Some points:
[35 -23 0 -16 4 -25 -28 31 32 0 -15 16 -15 51 -5 -3 -7 48 45 -53 23 55 26 30 12 54 -15 55 -7
 20 -10 20 13 52 9 21 -8 24 31 7 20 -17 -37 -21 38 4 -5 11]
[31 -15 -34 -21 0 -7 36 5 35 12 17 -36 59 -53 -17 -9 -41 -2 -23 30 19 -2 39 25 -15 1 -36 13 -13
 4 23 -20 -26 -18 -36 -6 10 37 38 0 -6 39 -40 -29 -20 4 17 17]
[35 -12 16 5 -13 -30 4 -18 0 22 31 -4 20 46 -25 -37 -39 -11 -16 41 -32 -48 9 36 5 -24 -9 4 31
 20 -6 1 0 -32 -2 -22 20 34 75 21 3 23 -2 -26 1 -35 -1 -21]
[-38 -19 -32 -34 32 9 -10 -18 30 -28 -30 -33 4 -38 -20 15 43 40 -6 -1 -3 -17 -44 10 72 -58 28 8 37
 15 65 -12 22 -19 -8 -38 -1 -58 22 2 33 3 -14 -24 -4 10 -8 -18]
[40 28 -3 20 35 -21 35 -14 29 28 5 -4 63 -13 -14 2 23 -24 10 14 -23 -3 39 9 -21 -16 -32 18 21
 4 -6 -7 4 -10 27 -11 -16 -2 41 34 31 -6 -24 -22 -23 -38 -38 -19]
[-41 52 47 -40 45 17 -29 35 -6 -47 1 -35 -48 13 -46 -11 56 13 -28 -20 -16 -4 2 19 -41 32 -2 -15 12
 -76 -38 -26 -46 -45 -32 -39 -35 41 30 -3 7 -45 33 15 -12 -11 55 72]
[29 -26 -4 8 54 -21 -24 17 -33 -50 -46 32 -10 -8 58 -20 7 -16 18 18 -62 9 -10 -59 -28 -10 36 6 17
 -13 14 -9 7 -43 -24 5 -37 62 -10 61 -68 22 -41 26 -19 34 -25 -12]
[-17 -51 -20 3 -52 19 5 -13 -7 33 10 13 -46 10 21 -18 9 -2 -61 -23 -15 -34 -34 -4 -54 21 -43 -2 -39
 -24 23 -7 -4 20 41 7 -1 18 -6 -5 32 -12 -9 -21 -45 1 57 -33]
[-16 -38 -8 10 -27 51 23 13 8 33 -11 -19 -20 42 -10 -19 -37 -11 -9 -34 -9 8 -13 -32 -15 -35 1 4 11
 8 15 -2 -25 -29 -7 37 25 -45 -10 55 7 -58 -6 -13 -39 -20 4 10]
[-24 -27 -17 46 3 -77 16 48 -51 23 -6 -30 38 -8 67 -22 -20 -4 -44 -64 -4 37 -45 -33 -1 -10 -38 -41 -45
 -3 -43 -32 -16 -6 -24 13 -10 -26 57 -44 13 14 -6 3 59 -30 -20 -6]
[44 -51 43 -46 -65 34 -2 -89 -12 -17 17 21 13 13 59 31 10 60 -21 -18 16 -8 0 -20 15 20 60 -38 -8
 -40 19 -6 27 -32 -5 -28 -55 34 24 2 56 -36 -12 39 46 -20 -22 -10]
[28 -33 -44 -5 -12 -39 -13 -11 -51 -5 76 10 -5 -8 -42 28 -1 60 4 21 -23 32 30 26 16 7 -20 47 3
 -12 -11 -50 36 -32 -26 14 -50 -38 -49 -14 -10 -16 66 17 -17 23 0 -13]
[-56 0 11 22 -3 -39 -37 -45 -47 27 -9 49 40 -31 -60 -26 -30 -16 -45 -36 2 83 6 -14 -64 -2 74 -17 5
 -4 27 18 -7 30 1 -22 0 -49 54 -46 -45 -15 -3 -36 16 20 -36 -12]
[-44 -25 -6 2 39 34 4 58 37 2 -11 4 -9 -7 -56 55 -28 -18 -8 9 3 -33 -35 45 -18 16 4 49 -60
 15 1 91 -4 -28 17 -35 -22 19 -38 -30 -44 -30 -36 47 55 -41 -44 -19]
[11 -28 -56 -34 24 26 -3 -17 24 28 -29 -17 -7 8 32 2 -12 -25 -20 -24 -19 6 1 -23 -2 3 -1 -30 -12
 9 -51 22 -18 -17 56 22 -15 -28 -29 -20 -10 -29 -4 -64 -32 3 55 -2]
[40 55 -18 -17 24 69 -21 31 -34 17 -22 -3 2 -28 69 -14 -45 89 -7 17 -18 -19 -17 19 -43 0 -3 28 -7
 -21 -6 77 39 15 -13 9 -3 -38 29 -5 -12 19 91 24 -52 -4 -43 -1]
[-36 -15 14 44 72 24 41 -15 21 12 -11 106 42 16 12 -11 -11 1 20 -3 10 -2 -15 -16 -4 -10 3 3 36
 88 9 -25 -17 5 -8 -25 5 37 -12 -69 40 2 65 54 -23 -32 66 73]
[7 9 8 29 -14 -31 -72 -48 -27 28 36 -4 -16 -63 -13 8 -33 44 -43 16 11 29 -6 -27 46 25 -34 55 34
 16 -38 15 32 -48 29 -30 25 -13 -38 45 36 -1 35 42 -10 1 -11 12]
[8 3 76 0 12 -20 49 -11 42 37 6 11 -45 -3 -16 76 -11 -16 -22 49 -2 -2 -29 -15 38 84 32 -25 37
 -12 15 -10 51 -12 -28 96 5 -19 37 -2 12 2 -10 -11 -38 55 -20 -15]
[14 -17 43 -27 -15 -3 41 36 -4 31 -7 19 -29 -69 11 22 -30 -11 55 -6 12 12 31 22 20 -46 -21 -47 56
 -65 -24 0 -8 52 5 -39 -20 33 -38 -10 10 -20 34 -11 12 34 9 -65]
[41 21 -65 19 -17 -48 28 -24 28 34 -36 4 5 10 -33 9 6 9 -10 30 51 -13 45 -1 -3 -41 -26 -15 -24
 -34 -7 -17 -13 0 -26 -2 2 45 50 2 -11 0 2 30 -24 -18 8 -29]
[21 19 -4 3 10 -7 -47 -1 19 -21 -21 -9 19 29 6 37 -46 -52 43 -49 1 22 -8 42 43 57 -5 60 -36
 -6 41 -33 -2 25 -37 -16 8 8 3 17 9 -19 11 -3 41 19 9 -37]
[-59 -7 -41 -28 -19 -34 41 -32 6 -55 -3 -24 -23 11 -3 56 -13 -4 42 -64 13 5 5 14 -64 60 -20 -64 50
 83 -3 7 -12 -34 -4 2 -9 54 -22 33 9 47 66 10 -14 -7 -49 -29]
[-8 -42 -9 -10 50 -22 -39 60 -20 -19 26 -20 -10 -24 24 -39 53 -17 4 36 58 -9 -12 -18 -28 -1 88 7 -55
 -2 -8 -16 42 3 1 16 42 63 -51 -4 -9 -14 -4 -19 -53 -27 -28 -21]
[21 -27 70 -15 -22 -49 22 55 24 34 -29 -16 -19 -29 -14 -59 -25 -13 25 35 -10 -19 24 37 34 -9 -1 -41 -18
 33 6 3 -57 9 58 -21 -8 -14 -23 25 31 -15 47 13 3 63 -43 24]
[-17 -24 50 -23 23 31 -33 -5 56 -54 56 14 39 -17 -39 -22 19 -30 -19 -44 -5 -6 5 -46 35 -29 -33 -33 -43
 14 -35 10 4 76 -1 21 -25 -23 15 68 -74 27 40 51 -15 -2 37 9]
[8 -10 -37 -6 -13 -11 -44 13 40 -23 -12 12 -61 35 1 45 3 -28 5 19 -38 91 3 52 27 3 1 20 -14
 -13 -13 -4 -8 64 -7 -23 63 -5 16 -5 37 31 -13 26 15 -29 -17 24]
[35 5 40 -37 65 34 59 -27 -64 54 1 -2 -9 30 -40 -22 55 3 32 -53 -4 -11 16 -1 -15 6 -2 -5 -40
 17 -29 7 -9 -21 -34 -39 94 -38 -37 -25 5 70 -41 44 7 72 30 -34]
[53 47 23 18 -16 -43 16 -61 16 -33 13 -8 -29 -36 -11 -7 17 13 -9 -65 -10 -31 -58 53 35 -46 16 18 5
 6 0 2 -59 67 -26 -3 5 37 -42 1 -53 -9 -11 -34 -46 -14 -37 41]
[-62 63 7 30 2 59 -21 -18 -56 20 27 71 -5 5 46 -19 -3 -5 10 -4 13 9 19 53 38 -35 -6 2 26
 -8 2 38 -21 -54 32 79 -32 27 39 68 1 28 -34 -37 30 31 -28 30]
[6 -6 -7 33 -37 45 -44 0 41 26 5 -17 68 45 -39 -21 28 -14 72 20 8 -16 -64 -36 -11 11 0 -18 46
 -25 -33 -30 -19 -9 -37 -4 -43 -17 -54 -61 11 42 -21 -13 18 33 -15 16]
[24 3 -23 -23 -25 -8 2 9 41 -64 -41 30 1 -70 -27 -20 -5 23 -2 -24 -11 -45 6 21 21 -16 29 -24 -10
 24 -4 -37 76 -35 15 3 27 -49 -3 -15 17 1 -41 0 23 -18 -11 26]
[-40 -10 -14 2 -12 -20 42 -18 2 8 -4 -24 66 37 7 -17 8 -44 -20 19 7 -33 60 8 58 21 31 50 63
 -59 -37 18 14 7 9 -30 -2 -2 -7 -13 27 10 -8 4 -36 -24 -21 -3]
[-36 26 -34 -8 -32 28 -18 38 -8 47 -11 8 12 -14 32 -7 70 13 -10 41 -26 -21 48 17 12 32 13 -7 1
 14 -12 -35 -46 3 -30 36 7 1 -26 4 -65 -3 13 -33 58 -32 7 18]
[-2 -9 25 124 -15 46 -10 -41 41 4 -17 -26 -3 -1 -33 -17 14 8 34 -7 -31 0 19 -30 -27 -51 -6 -6 -19
 -7 7 39 21 -16 10 40 -3 29 10 -16 45 58 16 -42 55 48 1 49]
[-22 34 15 5 -27 17 43 0 38 -4 -9 1 -20 20 17 -35 -41 3 -10 0 22 39 -24 -21 -7 1 2 -2 -46
 -14 5 -32 5 -30 33 3 -2 -27 -52 7 -19 17 -3 -27 -22 -53 44 -52]
[-45 -2 -18 22 -10 5 20 -3 31 4 26 9 -61 47 41 13 -29 11 -15 15 17 -32 15 -36 -49 -13 9 -2 -17
 -10 -28 -27 -13 20 -14 -39 -17 -68 -27 29 9 -18 -31 -25 -22 7 16 -5]
[31 -2 -18 -4 50 44 -27 9 -20 -30 50 -7 -35 49 -1 31 -42 26 -14 -24 6 -29 21 -66 21 26 -22 -21 27
 -48 79 -52 -40 33 106 -5 32 8 18 -63 -40 2 -7 38 23 -2 -31 -10]
[61 16 -15 24 13 26 -3 29 -8 -51 7 -18 -44 -3 29 -55 61 -56 -51 21 61 10 9 30 -13 -11 -24 -28 49
 23 63 71 33 -7 -38 -4 -19 -65 -15 -18 -14 -16 -4 38 49 -7 24 -5]
[-42 85 -10 -2 -29 33 -13 30 -23 17 -15 -25 56 18 19 19 28 -6 -75 43 -1 2 -24 40 -14 -35 -16 -3 -11
 34 -13 -53 21 34 9 8 27 43 -37 26 -19 -34 -10 4 34 30 20 -24]
[-10 18 38 -27 -27 -70 -22 23 -46 47 -10 -29 9 19 29 59 26 -19 63 20 12 -13 -15 -1 -16 -5 -23 -29 -13
 -6 65 45 79 3 18 5 -6 -23 -19 10 -56 4 -21 7 -13 -30 67 96]
[-17 15 53 -35 -33 -53 -24 5 -36 -83 -2 9 38 0 27 48 28 4 46 41 5 -18 4 -50 -35 -33 -29 46 -10
 6 0 60 -73 -17 -10 73 65 -26 0 -61 37 -22 -10 1 12 9 17 -39]
[11 16 -41 -8 -23 25 57 -17 -90 -44 -6 -29 -24 -34 -42 -24 -13 -25 56 61 -6 18 -29 -60 40 57 41 16 -22
 51 -26 -2 18 77 -4 -30 -23 21 56 10 20 -24 -17 -21 -19 -8 11 3]
There is one direction along which these points spread out most. Take the direction at right angles to it along which they spread out most. Go by this last direction. How many in every 100 of the points above lie lower along it than each point below? Round to a whole number. More than half of the points above lie lower than the first one.
[6 -6 -7 33 -37 45 -44 0 41 26 5 -17 68 45 -39 -21 28 -14 72 20 8 -16 -64 -36 -11 11 0 -18 46
 -25 -33 -30 -19 -9 -37 -4 -43 -17 -54 -61 11 42 -21 -13 18 33 -15 16] 5
[-62 63 7 30 2 59 -21 -18 -56 20 27 71 -5 5 46 -19 -3 -5 10 -4 13 9 19 53 38 -35 -6 2 26
 -8 2 38 -21 -54 32 79 -32 27 39 68 1 28 -34 -37 30 31 -28 30] 2
[21 19 -4 3 10 -7 -47 -1 19 -21 -21 -9 19 29 6 37 -46 -52 43 -49 1 22 -8 42 43 57 -5 60 -36
 -6 41 -33 -2 25 -37 -16 8 8 3 17 9 -19 11 -3 41 19 9 -37] 88
[-40 -10 -14 2 -12 -20 42 -18 2 8 -4 -24 66 37 7 -17 8 -44 -20 19 7 -33 60 8 58 21 31 50 63
 -59 -37 18 14 7 9 -30 -2 -2 -7 -13 27 10 -8 4 -36 -24 -21 -3] 16
[11 -28 -56 -34 24 26 -3 -17 24 28 -29 -17 -7 8 32 2 -12 -25 -20 -24 -19 6 1 -23 -2 3 -1 -30 -12
 9 -51 22 -18 -17 56 22 -15 -28 -29 -20 -10 -29 -4 -64 -32 3 55 -2] 35
[-38 -19 -32 -34 32 9 -10 -18 30 -28 -30 -33 4 -38 -20 15 43 40 -6 -1 -3 -17 -44 10 72 -58 28 8 37
 15 65 -12 22 -19 -8 -38 -1 -58 22 2 33 3 -14 -24 -4 10 -8 -18] 53
[-36 26 -34 -8 -32 28 -18 38 -8 47 -11 8 12 -14 32 -7 70 13 -10 41 -26 -21 48 17 12 32 13 -7 1
 14 -12 -35 -46 3 -30 36 7 1 -26 4 -65 -3 13 -33 58 -32 7 18] 28
[35 5 40 -37 65 34 59 -27 -64 54 1 -2 -9 30 -40 -22 55 3 32 -53 -4 -11 16 -1 -15 6 -2 -5 -40
 17 -29 7 -9 -21 -34 -39 94 -38 -37 -25 5 70 -41 44 7 72 30 -34] 37
[-17 -51 -20 3 -52 19 5 -13 -7 33 10 13 -46 10 21 -18 9 -2 -61 -23 -15 -34 -34 -4 -54 21 -43 -2 -39
 -24 23 -7 -4 20 41 7 -1 18 -6 -5 32 -12 -9 -21 -45 1 57 -33] 47
[-44 -25 -6 2 39 34 4 58 37 2 -11 4 -9 -7 -56 55 -28 -18 -8 9 3 -33 -35 45 -18 16 4 49 -60
 15 1 91 -4 -28 17 -35 -22 19 -38 -30 -44 -30 -36 47 55 -41 -44 -19] 93
[11 16 -41 -8 -23 25 57 -17 -90 -44 -6 -29 -24 -34 -42 -24 -13 -25 56 61 -6 18 -29 -60 40 57 41 16 -22
 51 -26 -2 18 77 -4 -30 -23 21 56 10 20 -24 -17 -21 -19 -8 11 3] 79
[8 -10 -37 -6 -13 -11 -44 13 40 -23 -12 12 -61 35 1 45 3 -28 5 19 -38 91 3 52 27 3 1 20 -14
 -13 -13 -4 -8 64 -7 -23 63 -5 16 -5 37 31 -13 26 15 -29 -17 24] 91
[8 3 76 0 12 -20 49 -11 42 37 6 11 -45 -3 -16 76 -11 -16 -22 49 -2 -2 -29 -15 38 84 32 -25 37
 -12 15 -10 51 -12 -28 96 5 -19 37 -2 12 2 -10 -11 -38 55 -20 -15] 44
[-59 -7 -41 -28 -19 -34 41 -32 6 -55 -3 -24 -23 11 -3 56 -13 -4 42 -64 13 5 5 14 -64 60 -20 -64 50
 83 -3 7 -12 -34 -4 2 -9 54 -22 33 9 47 66 10 -14 -7 -49 -29] 58
